Look-ups in named tables: a row name and a column name give one cell, copied from the table.

Gat:
,Kazepi,Rim
Maso,73,73
Fili,24,39
Ludosel,57,75

Kazepi of Ludosel = 57
Kazepi of Maso = 73
Rim of Maso = 73
Rim of Ludosel = 75
Rim of Fili = 39
Kazepi of Fili = 24
Row with the largest Kazepi: Maso

Nagili =
fields: Tof, Novudek, Nodok, Toluke, Nup, Fedoro, Luv, Pok, Gisik
Mas: [-5.17, -4.86, -0.76, 3.46, 3.62, 2.97, 5.67, 0.21, 1.64]
Segeror: [6.41, 3.23, 2.13, 2.74, -1.08, 0.95, 0.62, 7.53, -0.77]
Solekal: [1.98, -0.05, 0.28, 2.02, 1.03, -2.07, 2.05, 1.44, -0.62]
Duno: [0.82, 3.76, -1.08, 1.32, -1.32, 0.24, 3.85, -4.38, -0.52]
Los: [4.96, -1.35, -2.79, 3.69, -3.35, -0.56, 3.29, -1.88, 0.05]
Vig: [4.69, -4.35, -3.76, 4.48, -5.93, 1.05, -0.67, 3.49, 3.64]
Zil: [3.18, -1.20, 1.03, 1.46, 3.42, -2.84, 0.56, 0.18, 2.50]
Tobo: [3.49, 5.37, 2.84, 0.40, 4.97, 1.85, 6.81, 1.47, -5.12]
Muvivu: [1.22, 3.51, 4.19, 2.99, 8.42, 5.21, -0.57, 3.22, 0.92]
Sed: [4.22, -0.62, -2.84, 4.92, 1.13, -3.80, -2.54, -2.64, 3.12]
Nubetu: [6.41, -0.05, 0.27, 4.06, 4.02, -1.26, -1.10, -0.82, 4.32]

What is the Novudek of Segeror in Nagili?
3.23
What is the Fedoro of Sed in Nagili?
-3.80
What is the Tof of Zil in Nagili?
3.18
What is the Novudek of Solekal in Nagili?
-0.05
What is the Novudek of Los in Nagili?
-1.35
What is the Toluke of Mas in Nagili?
3.46
What is the Pok of Solekal in Nagili?
1.44
What is the Fedoro of Tobo in Nagili?
1.85
What is the Tof of Nubetu in Nagili?
6.41
What is the Novudek of Mas in Nagili?
-4.86
What is the Fedoro of Mas in Nagili?
2.97
What is the Tof of Los in Nagili?
4.96
What is the Toluke of Nubetu in Nagili?
4.06
What is the Luv of Nubetu in Nagili?
-1.10
What is the Toluke of Vig in Nagili?
4.48
What is the Tof of Vig in Nagili?
4.69
What is the Fedoro of Solekal in Nagili?
-2.07
What is the Gisik of Mas in Nagili?
1.64
What is the Gisik of Muvivu in Nagili?
0.92

